The rows of M fall into several groups, which share some directions, and each row is roughly a mix of its group's hidden directions.
M:
[[-34.0 -10.6  15.0 -17.6  22.4  26.7  42.4  -2.1 -24.7  11.0 -12.5]
 [ 20.5  12.3  25.6 -26.6  -9.2  -0.9  51.5  -5.2 -10.2  20.8  21.7]
 [ 36.1 -13.8 -37.3  20.0  29.6  -2.0 -19.4 -20.0   4.6  22.0 -16.4]
 [  1.8   0.7   6.5  39.5 -44.4   2.7  -0.7 -26.4   4.5  18.0 -33.0]
 [  9.3 -24.0  19.7   1.5 -21.8 -53.1  -5.7 -18.5 -25.4  18.3  -1.1]
 [-28.0 -20.7 -17.6  30.1  -6.6  -9.0  14.6 -30.0  29.2 -24.5 -24.5]
 [-17.8 -38.2 -23.0 -15.2  13.3  17.9 -12.9  -8.1  34.1 -11.9  33.8]
 [-57.0 -14.2  23.2  -5.2  -7.1   6.7 -29.7 -11.4 -13.4   2.4 -20.1]
 [  3.2   5.0  16.0  26.0  35.6 -26.9   3.0   1.5 -33.3 -24.7 -32.0]
 [ 14.8 -30.7 -40.9 -15.9  -6.5  29.8  10.5   6.6  -9.8 -37.9   2.5]
 [-22.8  10.5  38.0 -17.5   7.1 -24.2   6.9  -1.1 -42.3  25.8 -14.0]
 [ 46.3  -3.5 -26.3  27.8 -21.4   4.5 -12.9   6.4  -8.0  34.7 -11.7]
 [-18.2 -26.6 -29.0   3.8  -5.3 -33.6 -29.7  -9.0  30.5 -11.4  25.3]
 [  1.4 -47.6 -24.9   6.6  23.2  40.0  -1.2 -21.2  13.3  -2.4  -1.5]
 [ -9.5 -28.0 -10.5   9.2 -12.8  45.4  -5.3  36.6  14.1  27.2  10.6]
 [ -6.0  26.2 -40.9  32.3   3.4 -18.6 -34.7   9.5  -1.1 -21.5  12.5]
 [ 22.2 -30.0  11.1 -40.9  -8.3 -28.5 -10.4  -5.0 -19.6  -4.8 -33.2]
 [-33.8 -27.4  -2.8  25.6 -20.4  29.4 -28.3 -13.1 -19.7  22.0   5.8]
 [-17.8 -30.5  -4.9 -21.5  32.8  26.0 -21.8  -2.6  33.3   4.9  24.8]
 [ -1.8  -5.5  -2.2  16.6   8.5 -55.3 -12.8  10.8  33.6  24.4 -16.4]
 [-16.5 -10.7  19.8  -6.6  13.6   9.0 -20.0 -15.2  21.0  18.1  56.8]
 [-10.5  -3.6 -46.0   4.7   4.4 -12.9  34.5 -27.2   6.0 -34.9   9.1]
 [ 12.7  -4.6 -27.8  20.8   7.1   0.0 -31.7  13.0  14.5 -41.0 -34.8]
 [ 34.4 -19.9  34.7  21.6  18.2   5.1 -17.0 -39.9   1.9  14.5  -2.8]
 [  1.8  13.1  -0.8  31.3   9.1 -31.1 -37.1  -2.4  -9.6  32.2 -31.4]
 [ 25.2  -7.5  21.3   8.6   5.7  39.4 -38.1 -31.8  13.8  13.2  -8.8]
 [-47.6 -12.2 -11.2   9.1   8.0  14.1  -6.0  37.8  30.1 -11.8  17.8]
 [  4.1 -22.8  15.6  13.1 -13.4   2.5  34.1 -49.9 -14.7  -3.5  26.4]
 [  8.3 -46.0 -39.6  -8.4 -11.2  27.1  -2.4 -15.6  16.1  -9.3 -20.7]
 [ 17.3 -25.4  -9.2  -9.5  48.5   2.0  -1.2  12.9 -26.8 -24.7 -27.3]
 [ -1.1   9.9   8.7  28.0 -17.8   4.2  35.4  -0.4  26.9 -19.0 -45.6]
 [-10.9  21.1 -29.3  -2.2 -37.4  -7.1  16.4   3.8 -46.0 -18.6  -9.8]
 [-30.3  -9.4  -9.9  -2.0   1.0   0.0  53.1  10.9 -29.1   1.5  28.5]
 [ 14.1   0.3  35.9  17.5  13.9  29.6  11.2  42.4 -23.2  10.8 -16.3]
 [  7.3 -26.3  -1.2  13.4   8.8  36.7  19.2 -30.4 -10.7 -11.5 -42.7]
 [-22.4  14.0   5.4 -31.2  28.9  -2.5   4.7  37.4  -8.6  -1.8  41.0]
 [  0.7  10.2  40.1   8.7 -19.0   2.4  12.3 -26.2  49.0  -9.9  14.9]
 [-11.0 -41.5 -12.3   2.2  -5.5 -36.0  25.7  -9.0  31.2  -5.7 -25.3]
 [ 20.7   5.2 -27.1  10.4 -29.5  -4.0  -2.4 -10.7 -14.2 -52.5 -21.1]
 [  7.7  10.1   1.7  21.5 -34.6 -17.6 -24.1 -23.0 -33.9  -9.9  34.9]
 [ 60.8  -1.1  19.7  15.1 -22.2  16.3  -1.6  -4.3  -6.8  20.2  12.8]
 [ 40.8   0.0  34.2  -1.7 -32.4  -5.8  21.5  -7.3 -33.0  13.4  -2.8]
 [-35.0  42.6  -6.0   3.0  23.3  33.5  -7.3  17.6  14.1  -3.1  19.7]
 [-45.7  -2.0   8.4 -14.6  12.7   5.2  -2.9  11.7 -33.0  18.2  39.8]
 [-19.2   1.5  29.3  12.5   3.8  26.1  30.9  49.4 -11.0   8.2   7.1]
 [  3.3   6.2 -10.6  -8.7 -18.9 -10.4   1.1 -13.1  11.1 -30.8 -61.4]
 [ 42.7  24.5   9.7  11.9 -19.5  14.1  18.2  20.1 -31.9 -24.0 -12.2]
 [-31.5   5.9 -32.0  -2.0  19.5 -24.9 -10.7  11.1  -3.1 -47.9  10.6]
 [ 21.2  24.2  14.1   4.6  -0.7 -23.7  21.9 -23.3 -11.0 -25.8 -45.7]
 [-19.0  -8.8 -19.8  24.1 -24.5  15.2  47.9 -21.5   9.3 -25.1  -0.1]
 [ -6.1 -20.8  14.6  10.3  40.5   7.4 -44.8  -8.2 -32.9   7.9   1.7]
 [-27.9  23.5  39.1  28.9  -2.8 -30.2  -0.3 -20.3  18.7   5.3  17.4]
 [-13.3  24.3  20.8 -15.9  -3.3  -7.6  10.7  29.0  22.7  25.9  45.2]
 [ 10.9  31.3 -20.6 -24.6 -29.1  -9.6  38.0  20.7 -22.6  -9.1 -13.3]
 [-10.6  31.3  21.6   5.6  22.2 -24.4  15.9  36.7 -25.4   4.6 -27.6]
 [-56.4 -18.9  19.5   1.9  -2.1  10.8 -22.3 -17.1 -19.1  13.7  18.0]
 [ 47.5 -16.5  -5.6   0.3 -14.6  17.3  -0.2   8.2  -7.6  13.4  48.3]
 [  9.7 -22.2  25.6  26.0  27.7   5.6 -32.2 -29.4  17.7  -7.4  26.9]
 [ 33.8   1.0   4.9  42.3  19.9  -1.9  -4.4 -22.5  16.3  22.9 -32.2]
 [-17.0   1.7 -44.4  -6.3 -31.0 -22.5 -33.8  21.5 -12.9  12.0   5.2]
 [-43.7  14.8  35.7 -11.2   9.6 -17.3  -6.5  16.4  -6.4  -0.4  37.9]
 [ -9.5  30.1  -8.5 -18.6  16.1 -20.0 -31.0  39.6  14.4  10.5  28.1]
 [ -2.0   1.7 -22.9 -21.3  -9.1   9.4 -21.5  -8.4   6.5 -21.4  59.3]
 [-16.5 -22.1   9.3  41.6  -7.3  28.3 -11.6   1.9 -14.7  43.9  -1.3]
 [-27.8  -0.5  38.0 -29.2  31.2   5.5 -14.6  23.6   3.9   2.7  29.1]
 [  1.1  -3.1  42.5  -4.5 -39.6  24.2  12.4 -22.2  -3.1 -13.7 -29.5]
 [-11.3 -33.3  16.1   7.2  19.1  25.6   4.6 -36.4 -34.2  16.9 -18.6]
 [-22.4   9.7  43.7  28.9  27.7   2.5   1.6  33.2 -20.6   7.5   2.8]
 [ 37.1  11.2  18.9  -6.6  -7.0  33.9  31.2  22.2   7.5  24.5  22.1]
 [-17.7  13.8  14.4 -13.2  -1.3 -16.2 -31.9  39.5   8.5   4.0 -43.6]
 [-20.0  25.4 -22.7  22.0   6.4 -30.2 -24.8  -1.0  -6.4 -26.8 -36.6]
 [ 11.2  10.6  16.2  30.8 -34.1  12.0   1.1  -1.5 -27.9  24.1 -39.8]
 [ 23.9  35.9  45.6  12.0 -17.8  -1.7  16.0   4.2 -13.1  29.3  -2.5]
 [ 14.9 -22.1 -37.8  38.4 -22.1 -10.1  -2.8 -20.1  16.8 -28.2   3.7]
 [ -8.9  16.0 -11.9  32.8  24.4  -3.6 -43.7 -11.5  17.9  -2.2 -34.4]
 [ -7.7 -13.6 -43.4   7.5  -9.4  -5.7 -19.2 -16.7  -3.2  -4.2 -52.3]
 [ -4.2  23.2 -11.4   4.1  36.1 -38.4  12.3   1.4  28.0 -13.9  33.2]
 [ 23.4  -9.7 -24.6 -15.1 -40.8   1.5  25.1 -37.8  -1.7   9.8 -20.3]
 [ 10.3  28.2 -27.4 -20.6   1.5  -2.2   2.1  44.9  -6.5 -39.5   0.2]
 [ -1.2  27.7  21.1 -14.3   6.5  -5.0  10.2  17.2  19.6  -9.3  57.9]
 [  3.0  -6.2 -37.7   2.9  22.7 -17.2  -1.9 -19.4 -30.2   8.5  45.3]
 [  1.8  17.8 -15.9 -16.5 -26.8 -20.2  33.1  -9.8  -6.6 -34.7  36.1]
 [ 15.5  -4.6 -50.7   4.4   9.0 -33.4 -25.2  26.8  -2.4 -17.3  -1.9]
 [ -1.1  15.4  19.8   8.5 -16.1  14.6  -1.9 -13.9  65.3  -5.9  -6.0]
 [-27.8   9.7 -37.2   3.4 -15.7 -17.4  13.9  14.0 -28.2 -25.9 -32.3]
 [-49.9   4.8  11.2  -9.9  14.1 -42.2   1.9  -0.4 -24.9   9.0 -17.1]
 [ -2.5  -1.4  13.0  30.4   2.7   4.3  25.0 -20.5 -48.4  15.8  30.6]
 [-18.3 -17.9  -6.9  13.3  26.7  32.0  39.9  25.1  -0.7   0.9  29.5]
 [ -1.1  34.2 -21.2 -27.8   4.5 -15.0 -29.8  37.4  19.9  10.4 -16.9]
 [-17.4   1.9  53.2  29.2  18.1  14.2  26.5 -15.6  13.8   0.1  -7.9]
 [  1.4 -44.6  -1.7 -21.0   7.2  25.5  46.5  -4.0  -4.6  16.8  -9.6]
 [-14.7  28.9  -1.6  -5.7   6.0 -46.3  15.6 -17.0   6.5 -26.2  34.5]
 [ -5.6 -27.5 -34.0  24.8  -1.0   3.4 -25.2 -16.4  21.2 -39.0 -16.5]
 [ -4.2   7.8  26.9 -15.0 -21.4 -10.4 -50.1  18.0 -20.7  25.4 -14.8]
 [-15.4 -17.0 -21.5 -18.9  -0.6  32.9 -19.7 -26.4   4.7 -45.6 -10.0]
 [ -3.7  24.6 -13.9   7.9 -38.1 -21.4  13.0 -24.3  12.5 -31.0  32.5]
 [ 52.6   9.6 -29.6  -7.7   2.8 -23.2  -3.9 -26.2 -25.6  -3.0   1.7]
 [-20.3  -4.5  -5.7  -6.4  14.9  49.4 -31.0 -29.6   8.2 -23.7  -8.7]
 [ 16.3  20.4  31.7  25.7 -10.2   8.7  31.4  18.6 -41.2 -11.6  -4.8]
 [ -3.9 -33.2  17.6   1.9  19.6  12.3   0.9 -31.6   6.4  13.9 -50.1]
 [  2.0  28.2 -13.5  12.0 -19.7 -41.2  25.1 -22.7   6.4 -23.0  28.0]
 [-10.4  -2.2  25.9  27.7 -13.3  19.3 -23.2 -15.7 -45.6  22.0  16.2]
 [ 32.1  27.3  19.4  -8.8  -8.1  -8.8  32.1  14.1  33.8 -20.4  23.5]
 [ -4.5  -3.7 -26.4 -21.5  21.0  -4.5 -11.9  14.4  51.8  -8.2  30.9]
 [ -9.1   2.7  56.7 -10.8 -24.0   7.2   3.3 -32.1   0.6  20.4  14.4]
 [ 30.6  14.5   0.2 -16.3   0.5 -27.5   0.0 -52.0   8.3 -27.3  -4.5]
 [ 19.4  -7.7 -23.9  14.0 -36.1 -38.2 -18.5  -6.5  19.2 -28.0  14.6]
 [ 23.2  35.3  12.4   3.2  -8.9  11.4   6.9  36.9 -33.9 -26.0  17.9]
 [-26.7   9.8   4.0  -2.5  27.1 -21.3 -51.7  -9.1 -16.8   6.8 -24.6]
 [  0.5  23.6  15.1 -46.3 -11.3 -33.8  -5.3  29.7 -23.7  -2.9   5.7]
 [-21.2 -22.0 -30.1 -13.7 -35.4  22.6  -2.9   9.1 -31.0 -10.0 -27.7]]

One row of each group comes first, with its name. Which group is each row after those in?
[  6.1  24.6 -24.5   4.2  -1.4   9.6   9.6  38.7  23.4  -3.2  47.0]
F
[ 18.5   1.9 -23.8  -0.2 -12.6  32.9 -41.4  26.5 -28.6  -7.9 -16.0]
J
[ 23.5  17.6  14.6 -45.3   2.4 -18.9 -13.1  -4.6  11.7 -32.1 -29.3]
E

[-38.5  10.8  17.6  12.1   1.4 -12.9  32.2 -15.8   0.6 -17.5  43.6]
E
[ 13.1  -0.8  10.8   0.1  34.8 -32.8  -9.7 -13.8  12.2  15.5 -49.6]
J
[ -5.4  39.7 -18.5  -2.0 -16.2  -5.0 -22.7  42.8  28.2 -18.0   1.7]
J
[ -0.1  25.5 -25.2  28.5  30.5  -8.0  -2.8  38.7  24.1  22.0   6.6]
F
[  6.3  16.8  21.9  15.2  20.4   4.1 -26.2  12.6  -2.2 -31.1  49.3]
J
[-15.5  19.2 -37.1   3.8  -7.8 -37.9   2.8  31.2  19.1 -26.1  13.7]
F
[ 20.8  18.4 -11.2  -4.3 -32.2 -35.3 -22.0 -20.2 -34.0  -0.5 -21.6]
E
[ 22.0 -36.5  -2.4   9.4 -30.6 -36.0  -9.6 -18.0   7.4   8.3  32.2]
F
[ 32.7   9.7  16.2 -20.4 -10.9  11.3  22.7  27.0  48.1   7.4  -2.7]
F
[ 34.7  29.4   8.2   6.2 -23.0 -37.9 -16.1  13.9  16.1  -7.4 -28.3]
F
[-31.1  13.3  34.9  22.5  10.9 -10.0  -5.0  14.2 -22.4  38.3 -20.7]
J
